In the data rows, the value 128 means zero.
Here are some numbered points:
[123 102 155 111 146 108 123 121 136 123  76 163 121 131 125 163 145 130 120 127 151 119 133  97
 147  94  83 147] 0
[116 103 149 136 134  99 120 135 131 137  89 140 144 137 124 163 147 139 122 142 168 116 134 112
 148  90  77 142] 1
[123 115 152 130 143 109 115 126 123 134  73 157 135 131 122 156 133 152 134 160 158 124 139 114
 157  91  84 124] 2
[121 117 147 136 140 108 131 153 133 136 102 149 138 128 136 155 154 140 114 154 175 130 157 139
 148  88  59 121] 3
[130 113 144 140 137  81 136 118 118 129   0 146 137 147 145 191 154 129  97 152 173 102 136 149
 133  94  63 150] 4
[125 103 139 133  55  97 124 120 124 133 106 139 142 108 135 135 158 126 104 141 174 112 159 145
 154  87  57 145] 5
[115 121 125 129 119  70 108 125 125 122 120 140 136 122 149 129 132 120 105 155 188 109 145 181
 139  80  45 130] 6
[127 115 128 121 136 109 130 149 107 128 122 132 147 139 151 132 149 110  82 138 189 116 145 152
 136  88  51 134] 7
[116 119 115 140 125  90 112 137 116 113 112 138 133 127 144 112 136 107  79 153 188 106 156 146
 136  74  44 116] 8
[112 128 134 132 138 104 117 134 119 127 113 149 136 133 157 122 143 121  84 136 185 115 141 152
 132  79  44 138] 9
[117 126 109 132 119 108 112 132 128 134 116 121 143 123 164 131 147 104  99 141 179 114 151 152
 127  95  63 144] 10
[111 121 123 137 132 108 115 121 137 123 109 148 141 112 138 129 150 111  84 148 183 124 164 155
 134  79  57 137] 11
[117 109 141 124 135  93 125 124  78 132 110 140 123 109 131 148 160 129 108 144 175 117 152 136
 141 100  57 127] 12
[125 131 149 132 122 117 110 133 138 128 109 160 142 118 144 146 160 115 107 153 169 121 154 146
 140 102  68 152] 13
[104 143 149 119 133 108 131 117 131 130  97 144 141 134 137 146 153 121 101 139 168 124 156 129
 126  66  68 152] 14
[103 119 150 130 140  95 136 132 122 134 105 138 211 124 132 141 145 129  89 139 171 123 167 129
 113  91  69 156] 15
[120 132 134 126 140  92 122 139 130 132  93 149 125 130 149 155 144 133  97 246 174 113 158 137
 144 103  71 148] 16
[114 131 145 119 130  81 150 124 132 132 116 133 129 119 124 113 163 113  92 161 184 114 161 136
 126  91  72 142] 17
[135 127 140 123 141  92 127 138 127 130 123 144 114 111 137 100 173 126 118 158 186 122 149 156
 123  85  75 143] 18
[138 116 131 126 130  88 133 147 128 132 138 150 113 107 139 120 144 130  79 158 185 121 161 140
 137 112  86 137] 19
[148 128 143 113 134  75 133 133 107 122 142 117 110  94 137  96 138 121  83 155 177 136 147 158
 123 101  70 142] 20
[144 136 144 125 140  72 126 136 110 132 145 141  95 100 129  98 134 134  78 162 184 112 147 177
 115 117  82 142] 21
[146 123 160 111 136  82 123 143 117 135 120 137 119   0 127 113 141 134 101 159 173 135 165 144
 122 121  95 139] 22
[153 127 146 125 127  85 125 143 118 146 134 129 117 107 128 101 129 146 103 164 161 123 150 153
 128 110  82 154] 23
[142 125 145 121 143  99 129 135 103 143 144 114 115  91 144  69 151 131  79 160 179 124 144 157
 121 114  96 139] 24
[146 125 123 128 124  80 130 130 101 132 140 129 106  86 147  79 125 117  77 146 177 120 145 171
 108 109  72 137] 25
[142 119 138 127 128  87 152 149 114 136 140 113 107 100 139  73  33 129  89 161 164 126 135 158
 113 103  77 132] 26
[146 137 136 128 117  88 144 152 100 123 135 137 112  86 147  79 132 129  92 158 170 116 156 160
 116 108 101 144] 27
[156 134 147 118 130  90 137 136 121 123 144 125 110 101 135 100 131 132  91 144 155 125 146 154
 122 109 108 140] 28
[163 134 136 122 138 102 142 141 109 133 157 119 111 107 140  91 139 127 106 156 156 127 143 155
 114 127 102 131] 29
[152 133 133 142 122 104 130 143 115 143 151 134 103  87 127  80 137 140 118 162 154 142 143 144
 106 117 102 128] 30
[157 106 133 127 117  83 127 142 105 124 151   0  88  83 140  75 131 128 126 156 161 142 140 166
 110 114 104 126] 31
[145 127 133 137 123  96 134 133 112 145 153 121 100  75 150  69 130 134 104 150 147 124 145 180
 104 118 102 139] 32
[149 130 137 143 126  94 140 145 100 132 157 120  91  99 123  72 130 145  99 151 160 134 163 172
 115 121 103 134] 33
[157 133 141 139 140  86 146 142 119 138 167  96  92 102 126  62 126 140  93 157 159 142 140 162
  99 118 127 129] 34
[143 132 140 130 133 114 138 144 124 125 161 121 106  88  26  76 125  16 105 158 153 139 143 159
 105 133 125 130] 35
[166 137 135 121 143 108 138 125 114 122 169 117  92  97 130  77 136 123 113 148 160 134 142 172
 117 123 127 125] 36
[154 129 125 125 131 107 128 141 105 134 159 122  87  84 135  79 123 129 108 161 146 146 123 158
 124 140 132 134] 37
[147 126 128 133 117 104 132 138 104 122 174 107  99  71 141  56 127 134  89 144 144 142 135 176
 117 142 128 102] 38
[160 115 111 134 116 106 121 131 114  91 184  94  80  68 151  37 111 133  91 146 128 123 135 173
  97 142 126 119] 39
[146 127  97 129 101 114 121 132 104 119 176  97  85  81 120  57 114 133 113 136 137 132 123 178
  96 146 136 110] 40
[139 127  97 135 107 112 126 128 101 106 175 107 112  80 149  55 108 119  94 149 132 140 125 176
  98 139 135 115] 41
[132 143 106 134 103 110 128 117 101 118 182  98  89  74 135  30 107 105 255 139 124 125 110 175
  92 150 130  99] 42
[133 132 108 114  86 111 122 117 101 119 178  78 100  78 144  12 107 100  86 142 136 120 114 192
 100 145 134  93] 43
[153 127 102 133  99 117 132 126  97 114 164  87  99  74 148  44 121 255  92 134 117 139 114 174
 120 150 146 119] 44
[133  73  93 136  89 148 110 129 121 114 173  93 111  86 255  65  96 127 104 133 119 149 120 171
  99 156 154 111] 45
[161 117 114 144 110 129 134 124 123 122 182 102  98  80 134  37 110 128 110 143 116 155 117 166
 102 146 154 103] 46
[145 125 106 128 101 110 119 128 105 123 181  92  87  87 127  41 118 127 103 139 114 138 118 179
 102 144 161 120] 47
[152 128  88 120 232 123 115 126  97 108 192  88  86  71 131  48 105 117  88 146 128 127 118 170
  95 162 129 115] 48
[144 131  87 138  90 120 112 134 100 117 169  83 101  69 113  49  97 105 109  95 120 141 122 164
  86 158 139 104] 49
[138 118  88 131 109 126 105 133 102 122 190  76 118  85 134  35  94 113  95 133 114 126 110 255
 102 146 136 112] 50
[133 122  96 127 109 134 111 126 102 121 194  86 108  76 138  37  99  95 114 136 117 130 118 181
 110 147 140 104] 51
[138 121  83 120 113 113 127 127 103 124 195  77 107  71 147  32 102 111 111 131 105 111 114 173
 108 158 158 110] 52
[128 126  86 125  94 147 118 123 119 102 178  94 105  82 137  27 115 103 116 125 116 151 103 188
 104 157 139 112] 53
[129 145  71 130 101 122 104 120 109 121 185  94 101  88 155  36  90 163  97 147 105 123 117 180
  81  96 135 101] 54
[131 129  81 119  91 135 115 103 105 116 182  97 117  85 132  33  90  98 114 124 117 133 107 169
   0 147 140 100] 55
[132 129 117 125 113 140 104 131 107 106 186  90  93  81 129   0 110 122 119 137 101 149 110 172
 112 150 149  98] 56
New points follow, each followed by the number of its nearest point above by angle.
[115 111 148 136 152 128 126 133 139 123 110 150 132 173 142 160 142 140 146 109 113 130 123 109
 142 114 130 134] 0
[121 126 129 144 138 145 136 131 151 155 158 140 152 134 133 151 135 135 129 129 135 130 136 146
 138 133 128 119] 3
[130 142 116 151 106 126 112 131 132 128 165 134 137 135 165  92 119 124 125 143 124 128 135 164
  33 145 138  97] 55
[117 144 136 106 150 106 138 122 132 133  84 142 140 148 131 142 158 102 115 132 169 115 134 125
 114  91  90 151] 14
[119 138 153 103 142 110 125 123 137 134  84 159 143 144 105 164 146 118 132 136 151 136 133 101
 122 115 127 147] 0
[155 127 146 128 131 136 137 126 132 140 150 116  90 113 127  89 125 143 149 142 127 155 128 133
 123 157 161 122] 46
[126 118 126 131 118 151 132 114 130 121 125 120 142 158 122 172 124 131 166 106  96 134 124  95
 146 134 155 118] 0
[117 124 127 131 121 150 124 113 147 116 120 138 155 153 115 171 130 125 152 114  86 132 110 110
 136 133 155 110] 0
[107 132 143 112 132 129 118 114 145 125  74 155 149 163 107 186 149 125 131 106 138 125 129  78
 123  95 117 147] 0
[133 129  82 141  96 134 109 119 104 108 202  81 110  87 142  37  93 100 113 118 113 123 151 255
 101 160 160 110] 50
[161 135 143 117 126 119 142 149 127 122 157 124  89  98 112 101 127 148 141 138 126 129 124 125
 130 138 160 145] 37
[164 126 145 137 126 131 141 139 122 129 157 118  87  97 111  90 121 153 144 136  93 150 122 141
 133 138 162 124] 46
[100 115 131 112 154 128 128 122 155 121  76 155 147 151 119 186 136 118 125 115 137 117 139 106
 139 102 104 144] 0
[111 140 130 121 119 161 131 105 139 117  96 142 141 150 105 175 108 129 153  90 105 127  97  68
 143 147 156 126] 0
[119 134 114 128 121 153 123  94 139 137 120 132 141 138 120 165 108 136 158 100  78 130  91  92
 146 145 176 120] 42
[105 119 135 102 157 124 118 106 148 134  68 140 141 155 105 179 149 137 138 111 127 113 117  83
 132 124 113 138] 0
[ 95 145 127 140 122 138 126 135 136 144 133 141 150 153 139 154 112 110 140 105 123 136 132 123
 134 135 137 121] 15
[116 133 110 139 134 154 123 126 126 142 115 149 141 152 145 163 135 126 153 108 104 117 129 104
 151 116 255 127] 45
[123 131 140 113 131 103 140 125 140 129  85 147 149 139 118 149 168 131 115 140 160 122 143 143
 124  93  90 155] 14
[117 130 133 135 126 138 129 127 144 133 127 147 147 161 132 147 131  21 135 130 130 135 121 133
 127 130  99 121] 35
[156 132 123 132 134 131 160 126 144 133 156 121 112  87 117  86 114 154 150 133 111 145 206 123
 140 161 159 127] 46
[109 121 120 123 136 144 122 101 142 148  92 140 144 154 104 168 130 121 133 106 104 121 124  84
 136 132 123 128] 0
[255 127 144 115 122 128 151 130 132 134 139 130 117 139 103 129 142 138 136 143 123 138 125 132
 122 130 166 144] 36
[133 133 147 114 147 116 146 139 135 121 105 147 119 118 115 142 147 135 151 143 139 122 134 105
 134 126 139 148] 0
[119 121 147 114 142 129 134 126 137 138  84 156 125 156 111 176 134 122 132 124 135 115 122 101
 138 111 109 141] 0
[171 140  52 121 126 118 149 149 112 136 147 125 116 108 106  99 119 171 150 138 105 142 115 125
 131 165 152 123] 44
[161 121 149 142 136 132 133 135 133 130 145 113 106 107 109  97 126 160 137 134 113 140 136 122
 117 157 162 106] 46
[129 143 168 131 150 122 159 131 118 133 135 150 120 124 108 128 142 129 147 132 126 143 131 114
 112 142 155 137] 35
[153 138 148 121 140 135 136 129 115 128 156 137 115 112 119 107 114 137 134 144 129 127 121 121
 115 156 152 149] 37
[188 118 127 134 134 148 131 255 157 132 111 134 135 152 255 171 116 139 173 120  89 129 109  93
 143 151 144 117] 45
[108 122 140 116 130 126 137 116 137 112  75 145 141 154 106 175 145 120 125 112 134 104 122  97
 117 109 105 146] 0
[123 135 144 112   5 121 150 124 142 136 103 164 132 148 108 155 141 133 134 134 152 129 117 120
 137 119 122 159] 5
[114 121 142 121 135 125 131  99 137 133  72 145 150 155 151 181 146 113 113 112 139 121 123   5
 131 102  91 142] 0
[122 131 115 114 121 147 130 121 148 128 145 124 132 138 100 153  90 134 173  95  72 139  90  92
 146 166 182 115] 42
[128 131 147 105 136 107 139 140 132 126 109 154 138 144 109 148 158 138 145 120 149 127 142 115
 113 117 123 144] 0
[126 133 143 112 152 123 126 123 135 119  91 160 146 153  95 172 128 130 127 121 137 122 118  94
 121 103 122 153] 0
[189 104 154 130 143 129 143 125 132 151 163 124 106 112  97 104 121 157 151 133 106 146 128 138
 131 178 167 116] 46
[132 130 113 123 118 158 130 112 134 125 148 115 128 148 114 125  89 120 217 105  67 133  99  90
 129 164 203 116] 42
[107 120 135 127 134 113 132 125   0 126 107 134 154 152 136 148 139 102 117 137 155 120 144 138
 139  93  90 142] 12
[109 113 132 110 148 126 115 100 144 124 114 140 154 144 115 171 123 136 128 116 116 131 126  97
 146 110 106 133] 0
[105 118 122 122 135 125 114 115 134 108  71 162 136 156 116 182 138 132 131 123 133 112 121  89
 136 101  93 141] 0
[129 143 150 115 156 121 129 128 134 123 106 152 120 138  79 141 138 149 146 123 136 134 135 102
 124 128 145 146] 0
[154 114 131 142 127 135 141 137 136 126 169 103 104 113 131  81 125 151 128 144 122 144 143 171
 141 133 148 128] 46
[123 132 125 131 120 152 126 116 136 118 124 113 133 141 111 152 100 134 139  96  60   0  97  77
 139 162 188 106] 52
[118 121 121 155 124 142 122 122 145 128 146 141 136 166 135 166 121 137 156 129 117 138 126 116
 128 138 157 124] 45
[153 134 155 114 161 127 140 129 128 140 108 131 126 139 114 146 148 158 140 123 140 129 135 119
 114 136 160 153] 0
[132 154 111 149 124 154 123 144 141 137 153 127 153 163 146 142 127 124 132 121 125 146 255 121
 140 136 149 113] 15
[128 119 121 115 142 156 116 113 140 128 113 121 142 146 137 183 128 134 130 119 116 131 112  88
 133 125 114 124] 0
[154 139 152 116 140 126 146 134 144 126 117 161  68 137 119 158 255 148 131 131 140 122 132 103
 133 121 131 159] 0
[160 162 139 104 128 122 150 139 130 136 138 138 124 121 102 135 132  26 152 134 129 149 125 110
 133 153 153 141] 35
[ 94 117 125 112 128 118 128 106 148 116  99 146 134 151 108 191 154 102 153 108 102 114 126  79
 162 118 115 135] 0
[124 174 111 151 186 175 125 113 131 146 164 131 132 145 146 124 109 102 132 123 120 133 123 142
 132 135 128 111] 48
[104 122 120 113 151 138 118 130 128 122  85 141 154 162 118 189 142 132 137 101 114 126 107  81
 143 115 120 128] 0
[131 141 152 123 132 109 137 133 133 142 112 149 113 123 101 141 144 145 143 124 144 127 131 119
 128 122 119 151] 0
[128 147 120 162 125 152 125 131 138 134 157 125 131 142 159 110 117 127 134 126 130 134 141 143
 121 135 139 125] 45
[134 132 166 124 144 123 158 143 142 139 116 141 126 142 103 153 135 139 142 123 141 129 123 102
 132 129 145 162] 0
[113 119 217 107 138 122 109 128 150 122  66 154 136 144  94 177 141 115 130  93 122 111 118  80
 134 110 117 150] 0
